In the rows, zero is written as 128.
Named moves, each a turn or a mirror, and the order they were made in; the first pair answered
G (before -> after):
[104 139 138 124 113 119 114 115 141  92 156 112 120 136 125 119 144 105
 112 133 111 131 124 119 133 127 123 105 116 117 128  99 161 117  94 118
 140 122 127 134 124 132 140 108 118 115 127 146] -> [105 137 136 121 113 124 115 115 143  94 154 114 122 139 123 124 140 107
 121 135 115 135 115 115 130 130 121 110 115 118 131  96 160 120  91 114
 142 122 125 135 122 133 141 103 115 111 127 141]
[140 124 156 151 125 110 125 133 105 115 136 134 132 133 136  85 130 108
  99 136 104 124 150 157 118 132 130  71 131 118 121 115 145 107 127 123
 120 122 124 129 138 126 130 159 103 140 133 181] -> [119 127 117 127 116 142 105 112 130 124 121 116 137 136 127 150  98 122
 166 146 136 146  90 133 111 124 122 120 118 124 109 103 126 151 104  78
 106 113  98 127  93 132 125 121  86 115 124 127]
[217  87 141 112 142 125 208 151 144  98 144 206  77 141 133 117 112 134
 135 108 137 155 162 121 121  94  92 122  91 196 191 173  74 146 138 175
  77 158 155 174 111 120  99 137 168 132 132 140] -> [209  83 123 102 138 142 203 140 157 105 138 195  77 142 132 148  96 139
 167 114 153 166 140 109 117  91  95 144  84 199 184 167  64 167 125 153
  75 153 144 174  89 127  96 123 158 122 129 117]
[164 137 139 112 123 173 144 165 139 103 162 160 109 106 146 125 164 122
 120 118 105 122 149 104 155 117  96  97 134 131 145 104 125 108 174 168
 121 128 167 133 146 101 128 155 109 154 125 125] -> [148 138 106  92 116 197 133 147 156 109 151 148 115 109 141 170 144 132
 164 130 128 137 109  88 153 112  92 133 116 134 138  96 109 142 151 139
 110 126 149 130 109 107 126 129  96 135 120  88]
C (before -> after):
[134 126 140  71 146 104 145 112 167 173  97 167  93 128 123 152 159 140
 109 123 152 135 109 135 146 130  93 136 124 157 158 152  96 151 133 132
 148 156 164 146 152 127 149 102 172  91 143 106] -> [120 133 152  72 147 101 127 109 154 168  90 142 111 149 117 168 157 150
 135 123 147 138  90 128 156 124 101 127 122 148 171 145  97 159 144 104
 144 139 150 138 157 139 147 108 161  85 140  87]
[ 86 133 143  75 147 143 174  99  97 132 141 129 128  81 137 152 143 165
 207 120 139 115 101 151 117 128 136 134 130  65 135 125 136 118  76 130
  99 109 132 173 132 116 142 112 110  73 126  98] -> [ 97 131 131  78 147 146 190 102 108 131 146 152 109  64 141 136 137 157
 184 117 139 116 121 156 108 132 127 138 131  74 126 133 130 111  69 153
  99 124 144 176 135 105 144 102 117  76 131 115]
[144 138 106 102 128 132 151 155 130 102 113 156 122 101 143 138 106 151
 118 127 132 115 125 112 111 129 120 160 110 139 124  94 124 134  76 162
 151 149 145 145 117 114 129 121 134 120 127 167] -> [120 145 126 105 125 123 116 152 105 101  99 114 153 138 139 161 110 167
 162 132 128 119  84 103 131 118 128 147 107 122 141  81 135 147  95 118
 150 117 123 138 125 134 120 136 113 112 124 132]
Z (before -> after):
[154 134 139  97  83 135 132 112 163 162  93 183 172 142 185 142 117  90
  65 105 142 100 143 111 102 163 109 173 149 123 121 122 143 165 136 121
 134  91 128  97 195 160 167 110 128 121 120  92] -> [148 133 151  94  85 134 126 112 154 165  88 167 177 158 182 152 122  96
  82 108 144 102 128 103 109 161 116 168 144 119 134 121 142 173 149 113
 132  79 122  96 196 170 161 117 128 116 120  74]
[156 143 110 138 109  97  69 140 125 191 149 166 144 170  60  95 109 132
 141 136  88  75  82 135  79  99 181 111 200 148 103 116 135 101 171  76
 169 113 150 130 216  74  98 111 106  78  92 145] -> [164 141  79 124 103 115  79 129 148 193 154 184 128 151  61 104  89 127
 138 138 102  84  81 132  61 102 172 139 200 159  85 114 123 109 144  76
 162 130 151 133 194  66  99  84 104  73  90 148]
[135 143 128 151 130 149 112 117 106 139 102 105 148 149 128 124 135 137
 158 133 114 138 106 109 127 115 134 118 139 107 121 140 133 124 145 116
 126 112  98 118 122 145 124 134 103 142 124  98] -> [157 140 120 157 133 142 130 118 110 132 112 135 132 126 138  87 133 124
 110 125  97 130 145 123 109 127 130 114 146 113 101 141 144 102 133 139
 131 129 112 123 135 128 129 128 105 156 129 143]
X (before -> after):
[109 136  91  64 159 132 152 163 172 133 125 151  94 104 122 145  97 137
 108 140 146 114 163 115 124 115 131 204 133 154 144 117  86 136  98 165
 117 157 135 131 125 146 166 124 123 135  94 135] -> [ 98 135 117  70 162 125 150 184 156 140 121 129 106 127 114 161 120 152
 129 144 156 112 146 104 154 106 132 185 131 149 180 125  77 140 138 170
 126 141 140 134 130 164 160 151 143 128  91 100]
[134 122 114 123 138 148 120 105 146 131 131 139 115 124 123 142 113 106
 134 146 145 134 116 122 115 132 113 152 127 129 118 125 114 134 122 128
 127 139 131 125 107 126 128 102 128 102 135 111] -> [126 123 134 127 141 142 116 120 134 134 127 122 125 141 117 149 124 114
 148 149 150 135 104 117 137 126 119 137 129 128 138 126 114 136 142 134
 128 128 136 121 112 136 123 115 135  98 133  91]
[ 81 129 145 101 129  94  80 121 140 102 153 127 112 145 142 146 130 129
 126 100 135  93  85 158 104 108 126 151 128 123 153 123 147 118 142 136
 112 131 111 102 112  93 126 114 130 134 100 135] -> [ 83 130 145 102 130  96  79 118 140 102 152 130 110 145 145 147 130 130
 126 103 138  97  84 157 102 108 127 152 125 124 147 121 145 119 138 131
 113 129 107 106 113  92 129 112 132 134  99 135]
N (before -> after):
[134  90 140 109 145 145 113 133  90 173 128 121 112 135 126 148 151 108
 156  91 184 137  88 126 148 125 143 160  93 122 157 137  84 153 173 151
 170 116  92 152 112 159 143 105 131 168  91  42] -> [117  98 130 113 137 134  83  98  72 153 124 100 138 150 131 141 131 100
 159  95 149 138  80 139 126 125 155 159  97 107 118 110 118 152 138  89
 160  90  62 139 132 149 145  99  80 183  93  76]
[ 97 105 169 139 136  83 165 124 107 141 135 113 174 166 144  99 174 149
 131 150 100 111 128 118 108 116 167  94 128 119 137  99 109  88 151 118
 114 105 112 138 115 132 114 109 113 113 140 152] -> [107 106 165 142 137  81 172 125 113 138 141 126 169 155 144  89 172 144
 115 147  96 107 145 123 101 118 163  94 130 125 132 102 110  83 147 136
 115 115 119 141 118 124 114 108 115 114 140 163]
[132 133 167 148 131 103 117 146  99 131 127 114 137 137 116 111 139 128
 122 123 121 110 130 106 149 122 133  81 132 125 155 131 126 110 152 128
 142 123 141 129 140 130 125 142 153 131 130 127] -> [124 137 164 151 130 104 110 142  94 130 124 110 144 146 117 114 135 125
 124 122 113 111 124 110 144 120 132  79 134 125 150 125 133 110 145 115
 142 113 134 126 145 128 122 143 142 133 131 131]
[ 94 158 140 160 126 101 144 189 122 119 114 148 154 156 123 160 151 136
 100 193 121 108 154  91 133 116 127 100 176 116 173 146 139 114 128 143
 127 165 138 127 133 157 122 119 150 172 152 172] -> [ 90 162 144 162 128 105 137 189 120 124 113 137 163 162 122 171 151 137
 118 193 123 109 141  87 140 113 128 100 172 114 178 143 135 121 134 133
 125 155 133 124 132 162 120 122 151 169 151 156]
Then:
Each pair is 2 to 3 moves apart.
[154 105 103 180  98 123 152 154 138  89 121 148  87 100 175 119 104 118
 115 189 128 119 111 129  85  92  97 129  94 132 122 141  87 135  79 131
 118 114 177 148 145 135 142  62 121 105 133 143] -> [138 107 112 175  94 126 131 149 127  89 113 116 105 125 166 147 101 132
 154 195 131 125  74 117  99  84 102 131  90 123 133 134  85 154  90  95
 118  93 159 145 138 149 139  71 110  94 131 110]  Z then Z then G
[126 145 163 111 119 139 101 144 127 141 116  91 132 162 126 176 163 136
 186 157 156 146  99 120 160 124 145 137 123 125 148 112 115 127 195 136
 120 105 111 120  99 139 125 164 149 119 150  88] -> [157 138 164 125 127 126 137 163 135 141 135 138 103 131 139 118 182 118
 113 142 143 130 163 141 144 135 138 119 134 134 143 133 116  90 196 202
 129 137 146 128 122 121 134 166 172 142 156 152]  G then C
[141 149  54 135 136 110 133  87 149  98 151 157 109 118 122  66  92  81
  86  89 101 172 195 163  71 116 112  98 164 160  54 142 146 105  97 157
 132 179 104 117 121  58 177  89 104 120 126 232] -> [138 134  47 115 143 154 157 128 192 139 147 151  76 115 104 138 107 114
 158 104 182 194 151 120 120 103  97 133 140 182 128 176  73 153 140 214
 140 202 129 138  57  88 168  85 175  68 114 115]  N then G
[132 144 149 125 140 114 143 150 118 117 143 160 130 142 133  89 157 127
 117 131 147 131 137 141 127  76 121 116 120 118 141 142 131 117 186 134
 154 137 163 138 159 117 150 140 128 125 141 141] -> [112 149 108 107 122 133 120 112 124 110 133 145 142 146 131 123 122 126
 155 141 151 147  97 134 104  71 120 154 113 118 107 122 133 144 147  74
 136 122 131 128 138 117 146 107  86 117 134 129]  G then N
[132 105 194 151 159 117 129 171  86 117 125 113 138 153 129 107 182 150
  94 120 130 124 142 135 181 117 144  71 129 123 176 141 141 101 190 180
 145 113 136 133 164 138 149 175 154 143 129 113] -> [ 96 114 143 117 140 153  88 126 101 109 103  72 161 169 126 183 130 166
 178 140 147 148  61 111 161 106 147 129 112 122 140 108 135 156 141  82
 121  90  86 116 116 143 137 129 103 116 122  58]  Z then C
[139 123 156 147 112 149 158  97 144 148 121 149  55  90 156 115  91  81
 147 134 120 148 112 157  50 185 142 202 152 146  77 128 175 144  82 120
 103 144 112 103  89 102 156  71 105 183  85 117] -> [146 125 209 176 122 109 158 111 108 140 129 141  69 110 159  70 123  74
 110 123  86 126 145 172  70 189 153 141 165 133  94 131 201 106 119 138
 113 134 125  99 141 104 160 116 116 203  96 150]  C then Z then C
[124 119 174 162 149  99 127 152 100 127 121 116 139 143 125 121 171 148
 119 137 125 111 125 129 171 122 134  90 127 129 174 150 123 128 188 156
 143 115 154 134 151 143 129 173 152 130 137 104] -> [111 129 135 151 133  97  94  96  91  96 115 110 161 142 133 112 127 135
 116 137  87 116 115 147 119 125 145 110 136 119 100 111 166 128 124  76
 121  91 115 118 161 125 132 136  76 153 141 160]  N then G then N
[125 123 125 134 139 140 147 159 118 141 140 143 125 125 116 148 145 130
 138 131 137 129 150 113 136 130 114 129 156 123 170 138 127 107 125 167
 135 138 137 123 109 142 119 145 141 152 120 103] -> [119 128  94 120 132 154 143 135 135 137 137 146 122 117 116 162 121 126
 154 133 139 139 136 115 115 131 111 155 155 124 143 126 126 119  94 139
 123 137 122 118  91 138 120 121 120 150 120 105]  N then Z then Z
[141 126  90 123 113 146 135 106 149 142 135 135  92 113 131 140  91 114
 126 134 141 132 142 124 116 130 126 168 101 143  76 138 112 127  84 122
 131 128 113 137 109 122 131  98 128 126 113 125] -> [116 134 150 142 114 115  98 113 102 136 124  80 135 165 123 142 118 130
 144 134 111 124 116 123 150 121 141 118 107 118 104 126 141 120 125  85
 136  86  96 123 143 139 128 145 116 133 113 107]  G then C
[114 126 148 114 137 136 127 160 116 148 125 114 108 148 108 160 154 151
 148 123 149 130 107 107 168 123 135 130 132 122 150 131  85 158 166 170
 148 134 157 112 107 151 115 146 163 121 124 102] -> [106 130 173 126 137 116 112 160  90 136 123  97 130 164 108 143 161 154
 142 123 124 120 108 115 172 121 142 105 137 109 147 117 110 145 177 151
 147 119 147 105 135 149 115 160 148 131 127 121]  Z then C
[130 133 114 135 119 120 156 155 145 134 131 147  80  99 132 134 148 141
  95 129 138 145 150 121 124 120 120 128 148 138 120 145 108 125 134 168
 117 152 142 128 110 111 135 122 137 114 137 135] -> [110 140 108 125 119 132 135 145 142 135 122 120  98 116 126 175 136 151
 143 139 149 155 107 108 129 112 125 138 141 129 122 133 105 145 132 126
 111 133 121 125  98 125 130 115 124  97 129  97]  G then N
[136 149 137 145 126 117 130 115 139 118 124 129 123 107 132 101 115 109
  92 133 113 115 166 147 102 139 117 151 135 134 112 135 111  94 103 158
 127 149 172 123 151 127 108 115 130 153 120 132] -> [114 152 125 131 118 135 108 101 143 121 113  99 138 125 129 148  95 118
 148 146 128 127 116 127 106 127 118 172 124 126 110 123 107 127  95 109
 119 130 147 117 123 138 102 100 113 131 113  86]  G then C
[110 137 104 127 119  89 139  94  95  67 125 132 139 113 132  90 121  90
 127 118 130 151 141 153  92 149 110 115 120 137  75 117 164 102  85  81
 102 104  91 144 128 114 131 123  62 152 125 205] -> [106 138 132 135 123  73 131 109  81  62 123 119 148 129 131  78 138  93
 120 121 121 145 146 154 110 148 118  94 126 132  91 120 173  94 109  85
 106  99  95 142 147 118 129 143  68 157 127 202]  C then Z then G
[148 122 110 116 139 136 174 134 122 135 146 166  88  76 117 109 143 103
  92 125 149 102 177 110  97 139 109 139 138 164 116 158 131 113 128 182
  96 173 142 152 140  97 119  94 171 122 134 149] -> [138 136 139 128 140 106 147 122  79 114 145 143 121 103 122  86 148  98
  76 115 107  89 178 127  94 139 122 100 146 143 104 137 169  96 132 145
  98 144 126 135 183  98 122 120 138 147 139 183]  C then Z
[123 110  95 120 142 154 124 129 105 128 148 134 129 120 129 100 120  96
 114 127 102 128 153 156  68 125 142 109 134 117  80 110 147 128  89 120
 108 128 134 125 117 106 125 121 104 163 148 156] -> [109 115 120 127 145 145 104 131  84 124 140 104 149 144 125 106 122 103
 133 132  93 123 140 154  87 122 149  91 133 108  91 104 160 127 105  98
 109 106 124 120 129 116 126 137  96 162 149 143]  C then G
[149 119 145 157 140  93 148 107 106 112 117 128 146 125 146  73 108 130
 120  97  85 129 167 151 131 121 127  79 141 137 109 161 150  75 138 144
 124 143 136 112 170 122 130 167 117 162  99 171] -> [137 111 167 151 142 104 152 128 114 140 107 104 150 140 132 117 126 155
 171 104 126 138 131 122 175 110 122  82 130 144 166 177 123 101 182 160
 130 138 143 119 145 150 124 181 152 129  89  91]  N then N
